Here are some points, each followed by its number:
[47. -38. 14. 29. 10. 56. -30. 42. 8. 25. -32. -4. 19. -7. 107. -94. -42. -9. -18.
 -40. 8. -4. -16. 23.] 0
[-40. -31. 8. -30. -45. -23. 10. -4. 35. 36. 70. -6. 1. -15. -4. -21. 31. 16. 10.
 6. -14. -46. 19. 10.] 1
[-10. 12. -30. -3. -10. 22. 36. 27. 5. -19. 19. -28. -39. -26. 20. 4. 20. -8. -24.
 5. 1. -17. -42. -35.] 2
[-3. 30. -4. 34. 21. -2. 27. 10. -20. 1. -77. 18. 28. 45. 7. -20. -20. -7. -4.
 22. 36. 52. 9. -40.] 3
[-3. 77. -1. 42. 20. 11. -1. -8. -11. -7. -91. -18. 28. 12. 60. -4. -59. 7. -48.
 13. 10. 34. -3. 15.] 4
[47. -64. -63. -12. 3. 16. -41. 41. 10. -14. 62. -6. -26. -7. -45. 6. 9. -50. 34.
 -44. -39. -20. -31. 7.] 5
[34. 22. 13. 23. -41. -40. -32. 6. 36. 9. 36. 10. -31. 22. -51. 37. -38. -5. -13.
 -45. 10. -3. 16. 55.] 6
[11. 7. -30. -10. 33. -15. -44. -20. 44. -18. 50. 29. -12. -17. -6. 10. -36. -54. 25.
 -5. -19. -7. -14. 39.] 7
[-38. -31. 22. -16. 16. -6. -37. -21. -3. -21. 13. 28. 26. -37. 11. -20. 16. 14. 39.
 -13. -16. -9. 12. 6.] 8
[-24. 1. -7. -22. 15. -24. 81. -17. -18. 24. -35. -7. -17. 17. -50. 73. 40. 11. -28.
 44. 40. 4. 28. -42.] 9
[-34. -27. 12. -21. -42. -28. 3. -16. 40. 38. 75. -5. -16. -19. 3. -6. 29. 11. 6.
 -3. -3. -50. 16. 15.] 10
[23. 52. 10. 24. -8. -39. 22. 5. -23. -12. -40. -2. 19. 14. -70. 53. -18. 15. -25.
 -2. 1. 24. 43. 20.] 11
[39. -13. -54. -23. 2. 11. -6. 6. -16. -6. 13. -39. -16. 57. -54. -9. 18. -24. 21.
 8. -15. 14. -14. 3.] 12
[-1. -41. -110. -27. 62. 67. 20. 33. -22. -63. 19. -13. -10. 52. -43. 45.
 20. -42. 74. 45. 1. 33. -44. -60.] 13
[-1. -44. 50. 1. -13. 5. -30. 0. -25. 11. 15. 46. 2. 16. 6. -29. 28. 52. 26.
 -25. 38. -2. 23. -41.] 14
[24. 29. 14. 5. 39. 36. 0. -29. -50. -15. -91. -18. 28. 10. 44. -47. -17. 3. -9.
 39. 10. 37. -22. -23.] 15
[6. 18. 33. 42. 61. 22. -19. 23. -25. -18. -61. 59. 29. -22. 60. -23. -24. -2. 1.
 13. 1. 35. -10. -13.] 16
[-9. 85. 6. 45. 11. 6. 4. -12. -5. -9. -82. -17. 27. 10. 51. 3. -59. 3. -51.
 10. 6. 29. -3. 26.] 17
[-52. -4. -36. -14. -23. -1. 28. 20. 61. -6. 43. -7. -7. -33. 34. -13. 25. -17. 28.
 37. -8. -13. -3. -7.] 18
[-31. -12. -33. -30. 15. -17. 11. -18. 58. -23. 35. 10. 9. -28. 14. -10. -14. -34. 50.
 34. -21. 5. -24. 32.] 19
[-32. -13. 25. -2. -56. -15. 16. -1. 36. 52. 46. -4. -16. -8. 9. -10. 20. 30. -12.
 -12. 0. -29. 23. 3.] 20
[28. 49. 10. 19. 2. -40. 21. 5. -12. -14. -39. -9. 7. 24. -83. 47. -31. -4. -30.
 5. -3. 22. 30. 30.] 21
[-40. -55. -28. -33. -21. -22. 5. 35. 28. 15. 70. 16. -2. 36. -25. 27. 48. 43. 54.
 0. 5. -13. 24. -21.] 22
Which two points above are nearest to each new point? Their numbers follow each, nearest first.
[-26. 45. -7. -14. -29. -18. 81. -25. -25. 36. -7. -58. -24. 8. -42. 75. 61. 28. -48.
 57. 28. -17. 28. -46.] 9 2
[-33. -19. 8. -10. 23. -16. -12. -8. -3. -22. 3. 25. 17. -29. 2. -13. 9. 5. 27.
 -1. -16. -4. 11. 2.] 8 19
[-4. -49. 47. 3. -22. 5. -30. 2. -25. 13. 12. 45. 8. 23. 4. -14. 21. 40. 23.
 -31. 37. -2. 33. -39.] 14 8
[-16. -15. -44. -9. -32. -7. 59. 29. -2. 46. 12. -22. -35. 48. -75. 63. 58. 24. 2.
 14. 41. 17. 23. -41.] 9 22
[-19. -22. -39. -10. -35. -4. 58. 21. -1. 53. 9. -32. -31. 42. -67. 53. 58. 19. 8.
 16. 42. -2. 23. -55.] 9 22
[28. -25. -5. -4. -28. 30. 18. -1. 0. 23. 64. -40. -72. 0. -18. 19. 42. 14. -27.
 -24. 7. -40. -36. -35.] 2 20
[4. 12. 45. 30. 62. 30. -24. 11. -26. -29. -55. 61. 37. -21. 53. -13. -19. 0. 5.
 7. 9. 28. -11. -4.] 16 15
[-11. 31. 3. -5. 9. 7. 10. -9. 3. -16. -22. -7. -18. -49. 30. 27. -7. -17. -36.
 12. -13. -12. -49. -22.] 2 18
[14. -27. 39. 5. -41. 28. -27. -16. -3. 49. 21. 25. -24. 30. 27. -26. 33. 35. 7.
 -72. 35. -6. 24. -36.] 14 20
[-2. 12. -36. 5. -11. 23. 30. 21. 1. -13. 14. -40. -37. -17. 8. 4. 29. -13. -24.
 -9. -8. -18. -36. -33.] 2 18
[2. -42. 57. 12. -9. 17. -38. 12. -31. 8. 13. 54. 3. 10. 5. -22. 14. 52. 17.
 -38. 33. -7. 15. -27.] 14 8
[-30. -14. -23. -26. 27. -16. 8. -22. 56. -28. 34. 13. 9. -34. 15. -10. -27. -35. 46.
 36. -23. 7. -12. 39.] 19 7
[3. -43. 43. 2. -17. 16. -22. 13. -33. 13. 19. 36. -1. 19. -4. -29. 31. 38. 28.
 -28. 39. -3. 17. -41.] 14 8
[-8. -46. 66. 5. -27. 3. -29. -6. -30. 22. 6. 55. 3. 23. 9. -19. 27. 50. 26.
 -35. 38. -3. 28. -38.] 14 8
[3. 1. 12. -28. -18. 3. 52. -33. -54. 25. -33. -36. 6. 35. -11. 2. 32. 49. -15.
 2. 27. 4. 47. -27.] 9 11
[0. 16. 6. 4. 7. 0. -11. -2. -5. -28. -11. -10. -9. -47. 29. 25. -9. -19. -34.
 0. -20. -10. -50. -9.] 2 8
[40. -15. -9. 36. 42. -3. -58. 35. 31. -29. 28. 36. -1. -21. 10. -21. -48. -78. 16.
 -27. -14. -8. -39. 26.] 7 5
[48. 3. -25. 4. -43. -13. -13. 32. 10. 6. -1. -22. -20. 33. -52. 25. -1. -20. -2.
 -74. 15. 3. 21. 44.] 6 12
[-14. 65. -27. -3. -31. -7. 17. -21. 33. 9. -1. -73. -6. -9. 10. 7. -3. -22. -36.
 10. -25. -7. -2. 41.] 2 18
[33. 29. 10. 8. 39. 42. 0. -36. -53. -16. -82. -27. 27. 9. 41. -45. -13. -5. -22.
 38. 8. 40. -24. -28.] 15 3
[32. -10. -14. 29. 37. 9. -58. 45. 32. -21. 20. 37. -9. -17. 15. -25. -53. -71. 13.
 -11. -15. -16. -42. 29.] 7 5
